One vector is turned by the same rotation once a step. Each row is the vector after some number of steps, and that number follows the row.
The counts run from 0 to 930.
[-17.0   9.9 -20.2  -0.5 -17.2   5.7 -12.1  -2.5 -18.5  41.3 -29.8  -6.3
  19.5 -44.9 -16.9  -7.1 -25.8 -23.8 -20.7  36.1   2.8  24.6  18.8  24.5
   9.3 -14.1   8.6  24.0   5.7 -62.8  25.5  -3.6  14.3  28.1  -9.6  -9.9
   4.6  11.3 -24.3 -42.0 -16.3   4.7] => 794
[-45.0  28.6 -26.5 -18.7 -31.2   9.2 -22.4  -3.0 -18.7  41.9 -20.5   2.5
  43.9 -11.8 -26.2  -8.6   4.3 -13.8   4.9  25.3  13.2  21.3   7.7   3.5
  -4.0 -26.3 -11.1   1.1  18.3 -31.8  31.1   7.9  30.3   3.3  17.4 -10.8
 -11.2  13.1  -9.7 -55.6  12.8 -22.6] => 383
[ -5.6  18.1 -21.5 -28.3  -7.9  -4.1  -0.5 -18.7  13.9  40.0  -9.9  -6.5
  22.2 -26.0 -22.0 -16.6 -32.8  -3.0 -20.9  13.1   8.4  26.2   4.3  37.0
  -8.1 -23.1   4.7  27.4  19.5 -56.7  33.0  17.0  27.3   2.1  14.5 -10.7
 -22.8   5.0 -20.7 -56.2  -6.8 -16.8] => 850
[-19.8  36.5 -14.4 -34.7 -15.7   9.7   1.4  -7.1  -4.6  34.3   1.6 -16.5
  38.2 -27.1 -12.5   2.9 -12.2  -2.9 -26.0   3.5   4.0   8.6  29.6  60.2
  11.3 -15.5   1.3  21.3  18.7 -51.7  -1.8  20.8  23.7  -6.7  21.5 -19.1
   5.0  23.0 -24.1 -26.4  -1.8 -21.4] => 294
[-20.3  26.5 -47.5 -36.1 -35.6 -10.6 -37.6  10.3 -52.3  18.7 -26.0 -11.6
  35.9  -7.1 -14.0  -8.0  13.5 -18.5  -9.0  29.2   7.8  22.7  33.7   8.0
  -9.3   1.0   2.1  -3.2  12.8 -27.7  14.3  12.3  17.6   8.2  -6.9   1.6
 -18.6   5.4 -15.1 -44.7  -3.3 -25.1] => 133
[ -2.9  17.3 -27.2 -25.3 -35.3 -22.3 -20.0  22.2 -43.4  20.7 -25.0 -17.0
  32.6 -32.7 -11.6  -1.5 -15.8 -23.4 -24.2  34.8  -3.9  10.2  52.1  32.5
   3.6  -3.0   3.1  14.4  23.0 -46.2 -13.9   3.0  13.1  10.4 -14.2 -13.0
  -2.3  27.0 -23.7 -14.8  -4.0  -1.9] => 254
[-23.1   6.6 -29.3 -13.4 -49.1  -7.8 -24.1  18.6 -45.4  34.9 -35.3  -8.7
  36.1 -27.1 -21.7  -5.6  -9.3 -20.0  -5.4  42.6   2.7  24.6  34.2   4.0
   1.6 -10.1  -8.1  10.5  14.6 -35.5  11.4   4.1  27.4  21.7  -6.6 -12.0
 -15.3  12.1 -18.1 -29.2  10.8  -2.2] => 640
[ 14.6  19.7 -18.9 -31.8  -7.6 -11.4  -5.7  -9.7  -3.0  20.4 -17.3 -15.0
  24.0 -29.9 -17.2 -14.4 -27.2  -9.8 -31.9  15.9  -0.2  14.2  25.6  62.0
  -4.1  -0.6   8.5  28.8  25.3 -59.9   8.6   7.9  16.0 -13.3  -2.4  -4.6
  -2.1  14.0 -25.8 -38.3 -11.6 -22.4] => 81
[ -6.0  -8.3 -16.5 -18.5 -24.5   7.9   5.9   6.6  -4.8  32.1 -19.1  -8.6
  43.2 -33.7  -0.5  -4.8 -28.7 -11.0 -10.1  42.7   6.8  25.6  31.4  34.3
   9.6 -18.5  11.2  36.3  24.4 -51.8  20.8 -12.9  25.3  11.1  -1.5  -5.5
 -12.9  11.6 -30.2 -30.9 -19.2  -0.9] => 402
[-15.9  51.4 -26.0 -23.4   2.0   6.9  -5.3 -23.3   0.7  37.7   0.0   1.2
  38.3 -20.1  -9.2  -7.5 -13.2 -11.3 -25.8  10.8   9.0   3.8   8.6  50.1
  10.3 -15.1  -0.2  12.0  32.5 -49.7  18.4   9.2  18.0  -9.4  19.6 -13.1
  10.5  22.4 -19.6 -47.4 -13.6 -19.5] => 768
[-23.3  35.8 -28.2 -30.6 -13.0   3.9   0.8  -3.5   4.9  37.5   7.3  -4.4
  26.6 -28.6 -15.9  -0.1 -16.7   5.7 -31.9  12.4   5.2  -2.1  24.2  53.8
   6.2 -22.3   8.0  25.0  25.4 -55.2  -8.2  21.2  20.2   1.3  23.4 -27.3
   1.0  16.0 -27.8 -32.3 -13.2 -16.8] => 354
[-16.6  16.8  -3.3 -30.0 -13.3  25.2  -6.9  -4.9 -16.3  35.4 -22.6 -24.9
  32.9 -30.9 -13.1  -0.5 -13.2 -25.4 -15.6   8.2   9.8  39.2  27.8  34.8
  11.2 -13.6   9.8  24.1  -3.3 -58.4  32.6  -1.8  12.1   8.5  -2.6   3.7
   7.3  17.4 -26.1 -47.9 -11.8 -19.0] => 620
[-18.2  20.9 -49.4 -16.6 -30.6 -26.6 -20.1  -0.8 -20.8  37.3 -15.1  11.6
  31.9 -12.7 -15.2 -14.6 -17.8  -9.9  -8.2  47.1  11.4  15.7   5.3   3.9
 -12.4 -17.5   1.7   4.9  36.9 -29.8  21.9  14.5  27.9  16.0  10.4 -17.3
 -37.5   2.5 -11.6 -47.6  -7.2  -2.5] => 165
[-10.0  29.5 -36.8 -12.9 -27.1 -39.0 -32.0   3.2 -24.9  24.9 -27.4   4.9
  16.7 -24.3 -37.1 -18.6 -20.4 -12.7 -18.5  35.4  -0.4   6.7  19.1  13.5
 -23.0 -12.1 -12.5   8.2  33.9 -47.0   4.0  12.5  21.8   7.7  -4.2 -23.5
 -16.2   9.4 -14.0 -47.4   7.9  -7.9] => 24
[  9.0  32.4 -38.4 -28.1 -13.5 -17.5  -9.7 -22.3 -12.0  29.8  -8.7  -5.7
  12.3 -29.4 -15.0 -11.1 -32.2  -5.0 -39.7  19.2  -2.2   8.9  16.1  54.4
  -4.2   1.2  13.0  16.9  28.3 -48.8   4.8  31.3  19.4   4.8   7.5 -12.6
 -21.3   7.0 -23.1 -37.3 -16.2 -15.6] => 316
[  1.1  33.5 -13.5 -31.4 -10.5 -14.1  -3.8 -20.6  -1.4  38.1  -4.5  -9.3
  36.6 -22.5 -12.0  -9.6 -38.1 -14.9 -21.3  13.3   1.8  21.1  10.5  50.7
   3.3 -14.3  -3.5  17.5  32.3 -47.0  19.4  21.6  31.0  -6.4  17.3 -14.5
 -15.1  26.3 -19.0 -36.5   8.7  -9.3] => 436
[-17.8  29.4 -36.7 -39.8 -18.3  19.2  -8.8 -16.0 -28.7  36.9  -6.8 -12.1
  43.3 -17.6  10.9   1.3  -3.4 -19.5 -16.8  20.3   7.0  25.1  18.6  40.0
  21.4  -0.9  21.2   6.5  14.7 -30.0  33.5  15.9  18.7  10.3  16.1   5.0
 -16.9   8.6 -21.7 -39.2 -24.0 -19.1] => 719
[-42.9  28.8 -22.2 -23.6 -31.3   5.1 -16.5  -2.0 -14.4  45.2 -13.4   0.6
  46.7 -11.4 -23.0  -4.3  -3.1 -10.4   3.5  22.7  13.7  23.7   7.5   4.9
  -2.9 -31.9 -13.0   5.4  18.2 -32.1  29.6  10.6  35.5   2.2  22.0 -15.0
 -13.9  12.2 -10.6 -49.0  16.0 -19.9] => 677
[-19.8  -4.9 -14.0 -23.5 -42.1  -2.0 -15.9  25.6 -33.1  26.2 -32.6 -20.1
  36.5 -30.5 -25.2  -3.8  -9.7 -11.8  -7.3  33.5   3.5  29.5  46.0  11.0
  -4.8 -15.7  -3.4  25.7   6.4 -48.2   3.6  -3.3  25.0  17.8  -8.9 -11.8
  -9.9   9.6 -25.7 -28.8   8.2 -12.5] => 112
[-36.5  34.6 -28.3 -17.8 -27.6  10.9  -9.4 -17.4 -19.3  52.9  -6.1  -1.2
  35.2 -23.4 -11.5   0.0 -17.6 -13.5 -10.0  22.3   8.3  22.4   1.2  16.0
  13.8 -21.2   0.2   3.8  13.2 -33.7  29.3  25.3  31.8  21.3  30.5 -17.5
 -18.6  12.0 -14.1 -41.0  -0.2  -5.4] => 442
[-11.6  26.6 -29.1 -11.4 -29.7 -20.9 -20.3  12.5 -24.3  25.1 -22.5   4.2
  52.7 -23.4 -23.4  -9.0  -6.3 -13.0  -8.9  39.1   1.3  -3.2  32.5  28.6
  -8.1 -12.4 -19.1  15.2  42.9 -42.7  -7.8 -13.1  28.8 -10.0  -2.9 -20.4
  10.0  25.1 -14.2 -30.7  13.7  -9.7] => 199
[-28.1  20.5 -23.3 -43.4 -19.5   1.4  -3.2   2.1  -4.1  38.9  10.6 -13.9
  44.4 -10.6   4.2   1.0 -21.9  -1.1 -10.7  20.9  14.7  37.0  14.9  14.2
   8.9 -32.7  12.0  13.2  15.2 -39.7  28.2  18.6  25.4  17.7  21.4 -14.1
 -35.1  11.1 -25.0 -45.6 -16.3  -7.7] => 834
[ -7.5  34.9  -3.1 -19.7  -4.3 -11.5 -15.8   3.2  -5.9  25.5  -6.6 -15.2
  42.0 -30.3 -11.9  -3.3 -27.5 -20.8 -19.9  15.7   4.3  15.9  30.9  36.8
   7.6 -21.7  -4.9  19.9  21.8 -65.7   1.8  -8.5   8.8  -2.9  -8.0 -14.3
  25.2  41.8 -29.6 -36.5  -1.6   2.4] => 4
[-26.3   3.8 -34.4 -27.2 -39.6  -3.1 -20.6  30.9 -31.3  18.4 -18.6 -10.7
  43.9 -17.9  -8.4  -1.0  10.3  -4.0  -3.1  44.7  14.3  21.0  46.7   2.0
  -4.9 -22.2   5.2  19.3  19.0 -41.1   4.4 -15.4  18.7  14.8  -9.5  -8.4
 -10.7   9.3 -26.8 -35.4 -14.2 -15.6] => 308
[-29.9  29.6 -12.3 -45.3 -18.7  19.3  -7.6  -2.2 -12.3  40.3   5.2 -26.0
  41.2 -22.4  -5.9   8.3 -16.2  -8.5 -18.6   1.5   7.9  32.4  26.8  35.4
  17.3 -23.9   9.3  16.0   0.0 -42.8  13.8  25.7  20.3  12.7  21.8  -9.9
 -11.7  21.3 -28.2 -30.2  -8.1 -17.4] => 681
[-15.7  32.4 -22.3 -12.3 -12.1  18.4  -3.6 -29.1 -10.3  47.5 -19.0   3.6
  32.9 -30.1  -8.8 -11.2 -20.9 -24.0 -17.4  23.5   4.7  18.7  -1.1  44.7
  16.1  -8.5   8.7  16.1  20.6 -47.7  40.2   5.1  26.0   6.6  14.1  -3.0
   1.4  13.3 -13.6 -50.0  -8.0  -8.5] => 381
[-23.5  36.2 -27.0 -29.6 -11.6 -34.8 -27.8  10.0  -5.5  24.8  -1.7  -6.2
  22.5 -15.3 -36.3 -15.2 -16.6   2.0 -17.9  16.4   9.4  12.8  19.7   7.6
 -26.1 -32.3 -11.0  14.9  25.4 -53.0  -3.3  18.5  17.7   3.7   7.1 -28.9
 -13.1  16.3 -22.8 -53.3   4.3 -16.1] => 650
[-26.4  24.8 -31.9 -35.5 -36.5  27.0   3.2  -9.9 -21.8  45.1 -10.3  -7.7
  42.6 -25.2  -8.0   5.0  -7.6  -6.7 -16.2  20.0   6.8  11.2  20.3  50.0
  18.6  -6.8   9.4  16.0  17.6 -31.9  17.0  26.2  33.8   5.3  27.4 -11.2
 -14.7   8.4 -17.9 -26.0  -4.4 -20.5] => 583
[-12.6  22.1  -8.6  -0.6 -23.5 -11.7 -21.8   0.0 -25.8  35.5 -35.2  -3.2
  37.3 -33.4 -24.9 -11.6 -26.5 -34.2  -7.0  34.8   1.6  19.8  20.1  12.4
   3.7 -16.6 -15.9  11.6  20.8 -53.1  17.8  -8.9  21.5  12.8  -7.4 -11.9
   8.6  28.7 -14.7 -37.2  15.6   4.3] => 439
[  5.9  18.6 -18.0 -28.7 -16.8   0.5  -6.0 -22.7 -15.6  36.0 -15.4 -10.4
  41.7 -23.7   6.3 -11.1 -34.6 -29.8 -18.0  29.0   0.1  33.3   8.9  44.7
  15.0  -0.7  10.9  14.4  23.8 -43.5  42.2   6.5  25.8   6.3   4.7   3.8
 -17.7  21.3 -20.9 -38.0 -12.9  -2.3] => 577
[ -0.8  24.8 -36.0 -53.5 -17.9  -6.7 -13.1  -7.2 -25.5  23.3  -5.1 -19.8
  21.9 -17.0  -5.1  -2.9 -12.0  -2.1 -31.6  10.5   2.5  25.4  30.6  44.8
  -0.8   2.0  21.1  16.6   9.9 -39.7  11.2  32.6  15.2   3.2   7.2  -5.8
 -32.1   2.4 -27.5 -36.7 -23.0 -25.5] => 899
